One turn moves each row of this set onto another row. After a few examples, where does it send each row asked below?
mono: -16.3 -1.2 2.6 0.8 0.6 2.3 28.2 -21.4 -19.4 -19.0 -4.1 5.8 12.4 12.7 3.4
 4.1 -25.0 -0.3 -9.1 -10.1 2.1 10.4 -3.2 -5.0 -11.1 5.4 5.3 -14.5 3.5
 9.7
pon: 10.8 -23.6 3.2 -10.0 6.0 19.5 7.6 -23.1 -34.9 -10.0 -2.3 28.3 -7.7 2.9
 4.8 3.5 -2.2 9.7 -16.3 -9.4 -11.6 4.1 -12.1 -13.0 -2.2 5.9 9.5 4.1 -7.6
 31.6
Dunem: 5.6 -22.8 -6.8 -14.6 2.5 14.9 20.5 -21.3 -28.1 -6.9 1.1 18.7 10.5 -0.2
 11.9 2.9 8.9 0.6 -18.8 -4.2 -18.3 14.1 -15.5 -13.8 -1.7 15.7 -3.8 8.4
 5.6 20.8
div: 2.8 -11.3 4.4 -0.3 14.7 20.3 2.5 -10.2 -50.8 -2.0 -1.6 4.7 7.9 -14.1 4.7
 10.5 -21.8 -5.4 -10.2 12.8 2.9 9.0 13.6 -11.9 -3.5 -13.5 20.5 -2.2
 -13.9 13.7
nava: 2.5 1.9 0.1 12.4 8.8 14.0 10.5 -0.4 -26.8 -5.1 8.8 -2.5 6.8 6.9 -7.7
 -1.6 -6.8 -18.2 -2.4 9.3 12.2 -0.7 -7.1 -15.2 9.5 -7.7 14.9 -6.5 -4.8
 11.5
nizi: -2.3 -13.3 -10.1 1.7 2.9 10.7 21.0 -4.9 -29.4 1.5 -8.5 -8.8 -1.2 -16.0
 -2.2 -1.7 -23.0 13.7 -11.8 -3.7 -16.5 15.6 22.5 -32.1 -2.3 -0.4 2.0
 -5.6 1.2 6.6
fovo: -19.3 -3.2 -2.1 0.9 -2.2 1.1 19.8 -20.4 -14.0 -16.3 -4.0 2.9 1.7 9.2 2.9
 0.2 -20.9 1.4 -13.6 -9.3 -1.9 11.3 -2.8 -10.0 -13.6 9.8 9.2 -20.0 12.4
 11.7
Zasa: -2.3 -14.8 -6.0 5.6 5.9 12.6 20.5 -10.7 -27.1 -1.6 -13.5 -11.8 -4.7
 -22.5 2.3 -7.1 -24.8 2.0 -21.2 -6.6 -19.3 13.1 19.0 -28.6 -7.2 4.6 3.6
 -12.7 -0.3 9.2
Migo: 2.0 -14.0 -3.9 5.0 2.7 10.1 15.9 -11.4 -32.3 -5.3 -11.8 -7.3 9.9 -26.3
 0.9 -6.1 -22.5 8.5 -20.3 -5.9 -23.4 12.1 21.2 -27.8 -9.0 3.9 3.0 -4.3
 -0.6 4.3
gagiz: 10.2 -21.9 6.6 -8.2 7.2 23.5 20.7 -13.3 -30.2 -0.6 -5.3 36.4 5.9 -1.2
 4.6 4.4 -3.6 2.0 -22.3 -17.6 -9.9 4.4 -14.2 -4.5 -8.8 6.6 4.5 6.0 7.5
 15.0
tud: 6.3 -12.1 2.3 -0.3 8.4 11.2 8.8 5.7 -47.0 -10.1 -17.6 7.6 11.5 -20.6 1.4
 -1.0 -22.1 -19.9 -10.8 -1.4 -5.4 7.8 6.8 -22.1 -10.9 -5.6 4.9 5.1 -5.5
 -5.6
bup: 17.6 -21.9 2.5 -4.2 15.5 30.6 11.8 -7.4 -21.0 -0.7 -2.0 18.0 -6.5 -2.3
 7.4 -3.9 -1.2 -6.6 -15.4 -7.6 -12.9 11.3 -6.9 -14.2 -3.4 10.6 -4.6 23.3
 9.3 10.6
zat: 4.7 -10.5 2.8 2.3 16.7 16.7 9.5 -11.4 -48.3 -9.1 -6.1 2.4 9.0 -10.3 5.0
 2.0 -13.2 -12.3 -13.2 11.4 3.2 1.9 13.1 -16.5 4.7 -14.2 17.7 -5.1 -21.9
 14.8
pegun: 17.9 -20.0 -1.6 -9.3 15.9 30.3 14.5 -9.5 -24.3 -3.6 -4.5 20.2 -3.9 -2.8
 1.2 -7.4 -4.1 3.2 -16.9 -13.2 -12.8 12.5 -14.3 -16.3 -10.8 8.7 -1.7
 21.3 7.1 12.6
gori: 13.4 -29.1 6.6 -5.2 -2.9 15.5 6.5 -6.9 -29.5 -6.1 -7.8 20.7 -11.1 -2.6
 2.8 0.6 -2.0 -1.9 -16.2 -11.5 -19.4 6.6 -3.3 -25.2 2.3 12.3 -1.6 14.1
 -0.4 26.0
Kivi: 16.3 -21.2 -7.6 -8.1 2.3 22.5 20.9 -9.4 -27.4 5.3 3.7 11.6 1.6 -7.8 -6.7
 -3.0 4.7 3.9 -15.4 -9.4 -20.3 5.0 -22.1 -23.4 1.8 11.4 -0.1 8.2 4.9
 25.1
Rivir: 15.8 -21.1 2.0 -5.2 19.2 34.1 10.8 -21.3 -23.0 -1.3 6.6 13.2 -7.5 2.0
 12.6 0.8 0.6 -2.9 -14.4 0.4 -6.9 5.8 -7.7 -7.7 2.5 7.3 1.2 17.0 -1.4
 22.9
Tute: -4.4 0.5 -0.5 -2.2 7.3 9.8 12.7 -1.6 -28.8 -16.3 -3.3 6.9 18.5 5.9 -1.4
 -0.7 -14.8 -20.8 -3.4 0.7 9.9 9.9 -10.8 -9.2 -14.2 -1.0 7.5 5.8 8.4
 -5.0
sogab: 11.9 -23.8 8.6 1.3 2.6 25.3 19.8 -14.3 -25.5 8.8 6.9 23.4 0.3 -1.0 6.3
 10.5 1.2 -5.0 -19.3 -9.1 -8.4 -6.0 -10.3 -6.9 11.0 9.2 3.8 3.5 5.0 24.6
fofuz: 16.6 -22.2 6.1 0.4 4.1 27.6 17.8 -12.7 -30.3 9.8 6.3 24.9 -4.2 -5.1 -1.2
 5.8 -2.0 0.8 -18.3 -13.7 -10.0 -7.8 -16.6 -11.5 6.3 7.4 7.7 1.2 0.4
 25.1
zeduf: 4.3 -13.6 -0.6 1.4 11.4 14.9 4.5 5.0 -45.0 -4.5 -16.3 5.5 8.3 -23.9 1.7
 -1.3 -15.1 -22.2 -20.7 3.1 -2.6 7.6 9.6 -20.8 -12.4 -7.0 15.2 -0.7 1.0
 -2.4
zozo: -12.5 -4.0 -0.8 10.8 -6.6 4.8 19.5 -7.4 -11.2 -4.7 1.0 -7.8 -6.5 5.3
 -8.6 -1.4 -19.3 -0.7 -11.5 -8.8 -5.5 4.4 0.0 -20.7 -1.0 9.5 11.4 -20.5
 10.9 18.9
Pelak: -14.9 -2.8 2.9 5.7 -2.7 3.9 20.9 -26.0 -15.4 -15.4 1.5 2.6 12.6 6.1 1.3
 1.8 -20.7 12.9 -14.8 -9.1 -7.7 11.4 4.6 -5.6 -10.2 8.6 9.3 -17.5 7.5
 14.6
vesis: -7.9 -12.2 -7.3 -2.6 12.6 13.7 19.0 -30.8 -30.9 -10.7 -10.7 -7.0 0.5
 -15.6 12.1 0.4 -22.3 6.8 -22.1 0.2 -11.4 13.6 17.3 -15.9 -11.9 1.8 8.8
 -16.0 -8.1 13.5
zam: 0.0 4.2 1.8 14.0 1.8 12.5 2.1 0.1 -19.6 -5.2 15.1 -2.6 10.8 5.8 -12.2
 -1.7 -6.8 -10.9 -4.9 6.2 8.6 0.5 -7.2 -12.0 2.4 -0.2 19.3 -3.5 9.1 9.1
dinaf: 7.2 -28.3 5.7 -12.5 2.8 17.1 4.4 -22.6 -33.6 -14.4 -5.6 26.2 -8.0 3.4
 10.6 4.5 -0.9 0.7 -16.9 -6.6 -14.0 6.7 -3.6 -13.3 -0.5 10.4 2.8 11.5
 -5.5 30.1
Seba: 1.0 -12.4 -7.0 6.4 3.5 7.6 25.1 -8.2 -30.4 -1.6 -12.5 -8.7 1.5 -19.9
 -0.7 -5.4 -25.3 2.0 -11.5 -8.6 -20.6 10.4 13.4 -30.4 -2.7 4.2 -5.8 -8.1
 -4.8 2.0
Levid: 2.7 -12.0 -0.5 0.4 15.0 20.6 3.0 -10.3 -47.1 -5.8 -6.6 0.8 6.2 -19.8 6.2
 4.1 -11.6 -16.7 -19.4 12.3 3.7 0.2 11.5 -13.9 -4.8 -10.8 22.8 -7.4
 -11.9 12.2
pok: 8.6 -18.6 -9.0 -16.9 10.1 20.9 20.6 -22.9 -30.7 -6.3 1.4 22.3 9.6 1.7
 5.4 -1.4 7.6 8.4 -19.4 -5.5 -14.0 12.1 -21.1 -12.4 -6.3 8.6 3.6 5.8 1.2
 23.3
mim: -6.6 -1.6 3.5 18.5 -4.5 3.7 24.9 -5.8 -15.2 -1.2 3.3 -2.8 -1.6 5.1 -9.5
 -1.1 -21.5 -2.7 -3.7 -11.1 -5.8 3.0 -2.5 -21.0 9.0 7.3 2.7 -20.4 3.4
 12.7
kizo: 7.2 -10.0 4.9 3.7 8.2 14.7 -3.3 1.8 -44.7 -11.8 -10.8 8.9 18.9 -19.3
 -1.3 -2.5 -14.9 -16.2 -16.6 4.6 -3.3 8.0 9.1 -15.1 -14.4 -6.7 16.2 8.8
 0.4 -3.3
sifo: 18.7 -18.9 -3.5 -6.1 18.7 34.4 12.6 -22.7 -26.7 1.8 7.7 13.9 -10.3 -1.5
 3.9 -3.0 -0.1 6.1 -12.4 -2.8 -9.1 4.3 -14.0 -12.5 0.6 5.2 6.3 11.4 -4.8
 24.8
kidat: -7.5 -3.3 2.8 16.4 -7.6 4.3 18.2 -11.5 -11.3 -3.4 4.2 -4.9 3.6 -1.4 -9.4
 -2.1 -22.8 9.0 -12.0 -11.7 -13.1 7.2 4.6 -19.7 -1.9 11.0 6.5 -17.2 11.4
 13.3
bege: -9.9 -10.0 -10.8 -8.9 8.2 12.2 18.8 -27.1 -36.9 -8.5 -5.7 -5.1 4.6 -10.0
 11.1 5.6 -24.4 17.8 -10.5 1.1 -8.7 17.2 20.0 -18.5 -9.2 -2.6 6.9 -8.9
 -6.6 10.2
gam: -6.9 -0.3 -2.1 1.4 5.6 8.7 6.7 3.1 -25.4 -13.6 -1.9 6.7 14.5 3.1 -3.1
 -2.4 -7.4 -24.1 -10.9 5.0 9.0 13.0 -13.0 -8.9 -14.4 1.6 16.6 -4.1 15.0
 0.1
niraz: 12.8 -24.3 -6.7 -7.4 -0.4 17.0 21.5 -13.6 -25.3 2.3 5.2 8.6 3.0 -2.8 2.1
 1.3 9.0 -0.7 -16.9 -4.3 -21.0 7.6 -12.6 -23.1 9.7 13.6 -2.1 8.3 4.3
 27.9
buk: -5.6 4.0 1.7 4.4 4.5 9.8 4.9 -4.1 -21.0 -16.2 4.6 7.1 21.4 7.5 -4.4 -1.7
 -9.4 -11.7 -9.3 2.1 9.3 8.0 -9.2 -4.0 -13.6 1.3 16.5 1.8 14.4 0.1
besu: 5.0 -12.6 4.2 2.9 10.5 14.8 3.1 10.6 -47.8 -0.2 -11.5 11.1 9.0 -19.5 0.8
 1.3 -22.1 -9.9 -11.4 2.5 -4.7 17.0 13.7 -19.9 -8.5 -8.2 12.2 3.4 -1.6
 -2.8
Todag: 8.6 -24.0 8.5 -4.2 3.0 20.7 20.5 -11.3 -26.2 2.4 -0.7 34.0 6.8 -0.1 10.8
 7.5 -0.7 -7.1 -21.7 -15.4 -10.1 2.8 -10.3 -3.7 -2.3 12.4 -0.8 7.4 13.4
 11.8
dak: -2.4 0.4 -0.8 7.0 4.9 13.6 4.9 1.1 -25.5 -4.8 8.0 -4.2 6.3 3.1 -8.2 1.1
 -4.7 -21.5 -9.1 11.2 10.7 1.1 -11.7 -10.5 0.4 -2.2 23.7 -10.0 5.5 14.4
Relok: 8.5 -9.4 5.1 7.5 12.8 18.9 -6.1 -6.9 -45.6 -7.3 0.7 2.0 12.2 -16.2 -0.5
 0.8 -9.6 -12.3 -15.2 14.1 1.1 1.6 12.0 -13.8 -0.6 -11.2 23.3 0.7 -12.0
 11.8
kov: 14.7 -25.0 4.9 -7.0 -1.3 18.7 10.2 -3.9 -32.1 -6.0 -8.7 26.3 -9.2 -3.4
 -6.3 -2.4 -6.5 4.4 -15.7 -18.5 -18.2 4.2 -11.6 -23.1 -4.4 10.5 2.7 12.1
 3.0 25.5
Rom: -17.9 -2.4 2.0 0.5 -4.5 0.0 18.8 -14.7 -23.4 -10.6 2.5 9.5 11.6 9.2 1.8
 9.4 -24.9 8.8 -4.9 -7.1 -4.2 19.9 -1.4 -7.2 -12.3 7.0 7.9 -18.0 9.4
 10.2
buzen: -1.7 0.4 -3.5 4.8 5.2 17.4 8.9 2.0 -29.4 1.4 14.4 -2.9 10.4 5.6 -7.6 6.1
 -7.9 -9.6 -0.6 12.5 14.6 2.5 -3.7 -12.3 3.5 -9.0 20.3 -2.5 5.5 11.4
rodog: -4.8 1.2 -6.2 -1.5 5.2 12.0 9.3 5.5 -29.7 -7.2 3.4 9.1 17.6 2.9 -1.8 2.6
 -10.5 -10.6 -2.0 4.3 10.8 15.0 -6.3 -10.6 -11.1 -3.5 12.9 2.3 15.4 -8.6
meneg: -1.7 -12.3 -5.0 0.7 9.8 13.3 14.6 -30.1 -35.9 -10.1 -6.3 -6.7 10.7 -18.3
 7.8 0.3 -16.8 13.7 -22.3 2.2 -14.7 9.0 23.8 -18.8 -6.0 -1.9 10.8 -9.3
 -11.8 14.0
rivab: -7.6 -9.1 -5.9 -4.2 12.7 11.6 28.5 -31.0 -33.9 -12.3 -9.1 -6.3 9.2 -6.3
 10.5 2.2 -21.2 8.2 -16.4 0.1 -7.7 10.5 16.9 -16.7 -4.4 -3.1 4.4 -12.0
 -14.1 15.5
vinuf: -10.2 -4.1 3.2 10.9 -7.3 4.4 20.4 -1.4 -18.3 2.0 6.6 -2.3 1.7 6.2 -11.5
 5.7 -22.8 7.6 -3.9 -7.0 -5.0 12.0 2.5 -18.7 5.6 4.3 9.5 -19.1 8.4 21.5

nizi turns into -> Rom
gam turns into -> Levid
Pelak turns into -> zam
Now find these:
dinaf turns into -> niraz
zat turns into -> Seba
pon turns into -> Kivi

